[[107 138 120 113 124 134 135 142 131]
 [142 124 134 142 126 124 130 114 137]
 [106 132 115 116 115 125 141 128 149]
 [133 134 132 117 118 130 113 133 119]
 [120 133 119 127 118 140 131 146 119]
 [139 141 147 117 135 124 118 122 127]
 [130 121 136 126 141 143 116 135 121]
 [140 113 139 136 130 122 116 105 134]
 [147 113 144 146 143 132 116 116 120]
 [141 111 136 147 142 135 122 122 124]]
:
[[107 138 120 113 124 134 135 142 131]
 [106 132 115 116 115 125 141 128 149]
 [120 133 119 127 118 140 131 146 119]
 [130 121 136 126 141 143 116 135 121]
 [147 113 144 146 143 132 116 116 120]]

[[135 139 119 123 127]
 [144 137 129 134 138]
 [142 134 124 141 150]
 [125 127 118 135 142]
 [121 139 106 111 118]
 [136 129 124 142 150]
 [121 138 107 111 118]]
:
[[135 139 119 123 127]
 [142 134 124 141 150]
 [121 139 106 111 118]
 [121 138 107 111 118]]

[[142 113 118 110 140 146 114 110 144 121 148 144 126]
 [107 134 144 113 128 130 139 112 144 143 136 130 136]]
:
[[142 113 118 110 140 146 114 110 144 121 148 144 126]]

[[129 128 125 143 129]
 [124 138 108 138 140]
 [102 125 131 134 130]
 [122 124 128 136 142]
 [115 140 117 137 121]
 [124 139 131 123 142]
 [125 141 111 149 144]
 [127 113 128 131 130]
 [123 118 119 129 146]
 [107 120 124 141 125]]
:
[[129 128 125 143 129]
 [102 125 131 134 130]
 [115 140 117 137 121]
 [125 141 111 149 144]
 [123 118 119 129 146]]

[[124 117 116 139 128 133 137 128 137]
 [138 132 138 122 118 111 125 105 143]
 [140 132 140 121 120 108 120 105 142]
 [134 116 125 141 130 127 133 118 137]
 [125 130 121 129 121 125 132 128 135]
 [117 120 114 139 125 134 142 134 139]
 [121 116 110 143 126 134 145 128 145]
 [139 121 134 134 136 129 119 123 123]
 [122 116 116 140 129 135 139 130 139]
 [121 117 114 138 124 133 141 128 143]]
:
[[124 117 116 139 128 133 137 128 137]
 [140 132 140 121 120 108 120 105 142]
 [125 130 121 129 121 125 132 128 135]
 [121 116 110 143 126 134 145 128 145]
 [122 116 116 140 129 135 139 130 139]]

[[106 126 127 128 142 143 131 125 127 128 124 128 129 143 127 129]
 [128 128 128 128 128 128 128 128 128 128 128 128 128 128 128 128]
 [131  98 127 127 128 126 130 128 124 127 127 127 128 126 125 124]]
:
[[106 126 127 128 142 143 131 125 127 128 124 128 129 143 127 129]
 [131  98 127 127 128 126 130 128 124 127 127 127 128 126 125 124]]

[[135 152 134 149 134 114 136 116 137 130 119 116]
 [135 108 141 135 139 145 134 113 143 134 136 114]
 [121 101 119 143 122 145 116 149 118 126 133 143]
 [134 106 131 125 130 139 132 134 119 118 133 142]
 [123 120 124 113 126 126 125 129 122 128 130 128]
 [122 134 115 141 117 124 115 146 111 122 121 147]
 [131 150 137 128 136 109 139 111 144 136 117 109]
 [121 147 113 126 112 115 117 150 105 113 116 155]]
:
[[135 152 134 149 134 114 136 116 137 130 119 116]
 [121 101 119 143 122 145 116 149 118 126 133 143]
 [123 120 124 113 126 126 125 129 122 128 130 128]
 [131 150 137 128 136 109 139 111 144 136 117 109]]

[[124 131 115 131 132 132 120 112 126 122 114]
 [131 131 116 153 119 136 120 132 128 131 121]
 [131 113 114 138 127 137 131 113 120 116 137]
 [139 105 101 122 118 133 112 135 129 129 138]
 [128 125 128 138 119 129 113 143 125 138 112]
 [135 124 113 138 124 132 118 130 131 115 126]]
:
[[124 131 115 131 132 132 120 112 126 122 114]
 [131 113 114 138 127 137 131 113 120 116 137]
 [128 125 128 138 119 129 113 143 125 138 112]]

[[135 121 129 125 146 135 121 102 134 113 116]
 [135 122 128 124 144 139 116 103 132 116 117]
 [118 129 132 136 116 121 136 152 123 146 144]
 [111 134 125 118 137 144 115 129 125 113 117]]
:
[[135 121 129 125 146 135 121 102 134 113 116]
 [118 129 132 136 116 121 136 152 123 146 144]]
---
[[143 146 135 140 126 115 141 126 127]
 [127 128 127 129 130 128 128 130 127]
 [139 117 117 142 106 134 127 139 121]
 [133 113 141 142 139 132 122 112 116]
 [124 118 115 139 133 130 143 116 146]
 [129 129 127 129 128 128 127 128 129]
 [128 128 128 129 129 128 128 127 128]]
:
[[143 146 135 140 126 115 141 126 127]
 [139 117 117 142 106 134 127 139 121]
 [133 113 141 142 139 132 122 112 116]
 [129 129 127 129 128 128 127 128 129]
 [128 128 128 129 129 128 128 127 128]
 [127 128 127 129 130 128 128 130 127]
 [124 118 115 139 133 130 143 116 146]]

[[135 124 142 149 131 123 123 119 123 127 135 140 121]
 [130 128 111 122 134 127 138 133 125 129 111 148 122]
 [127 121 118 117 143 137 122 121 128 128 126 116 114]
 [110 111 120 151 116 120 137 134 136 143 125 137 134]
 [146 113 122 130 130 131 147 144 116 126 118 134 147]]
:
[[146 113 122 130 130 131 147 144 116 126 118 134 147]
 [135 124 142 149 131 123 123 119 123 127 135 140 121]
 [130 128 111 122 134 127 138 133 125 129 111 148 122]
 [127 121 118 117 143 137 122 121 128 128 126 116 114]
 [110 111 120 151 116 120 137 134 136 143 125 137 134]]

[[112 130 100 131 136 132 130 114 127 129 115 105 141 132]
 [129 130 119 130 115 134 139 126 138 132 123 132 119 131]
 [131 131 131 122 134 126 130 129 125 131 128 129 123 131]
 [130 127 128 130 128 129 128 128 124 129 129 129 129 130]]
:
[[131 131 131 122 134 126 130 129 125 131 128 129 123 131]
 [130 127 128 130 128 129 128 128 124 129 129 129 129 130]
 [129 130 119 130 115 134 139 126 138 132 123 132 119 131]
 [112 130 100 131 136 132 130 114 127 129 115 105 141 132]]

[[106 108]
 [116 131]
 [128 130]
 [111 119]
 [127 132]
 [143 124]]
:
[[143 124]
 [128 130]
 [127 132]
 [116 131]
 [111 119]
 [106 108]]

[[125 134 127 122 134 128 125 120 137 127]
 [129 129 133 130 126 130 129 124 131 122]
 [122 122 137 122 126 131 130 129 132 126]
 [128 137 139 122 134 131 125 107 144 117]]
:
[[129 129 133 130 126 130 129 124 131 122]
 [128 137 139 122 134 131 125 107 144 117]
 [125 134 127 122 134 128 125 120 137 127]
 [122 122 137 122 126 131 130 129 132 126]]

[[128 152 152 116 107 119 147 153 126 101 112 143]
 [152 145 119 102 118 148 151 125 104 113 142 153]
 [151 148 123  99 116 147 154 128 106 110 138 156]
 [101 123 149 149 128 101 115 146 154 130 105 107]
 [114 103 117 151 148 123 101 115 145 151 132 105]
 [146 115  98 121 142 150 123 102 113 142 153 132]
 [147 119  99 117 139 152 128 103 111 139 154 136]]
:
[[152 145 119 102 118 148 151 125 104 113 142 153]
 [151 148 123  99 116 147 154 128 106 110 138 156]
 [147 119  99 117 139 152 128 103 111 139 154 136]
 [146 115  98 121 142 150 123 102 113 142 153 132]
 [128 152 152 116 107 119 147 153 126 101 112 143]
 [114 103 117 151 148 123 101 115 145 151 132 105]
 [101 123 149 149 128 101 115 146 154 130 105 107]]

[[110 122 135 124 110 140 109 113 121 111 126 116 112]
 [144 107 147 119 121 133 127 108 107 128 111 134 130]]
:
[[144 107 147 119 121 133 127 108 107 128 111 134 130]
 [110 122 135 124 110 140 109 113 121 111 126 116 112]]
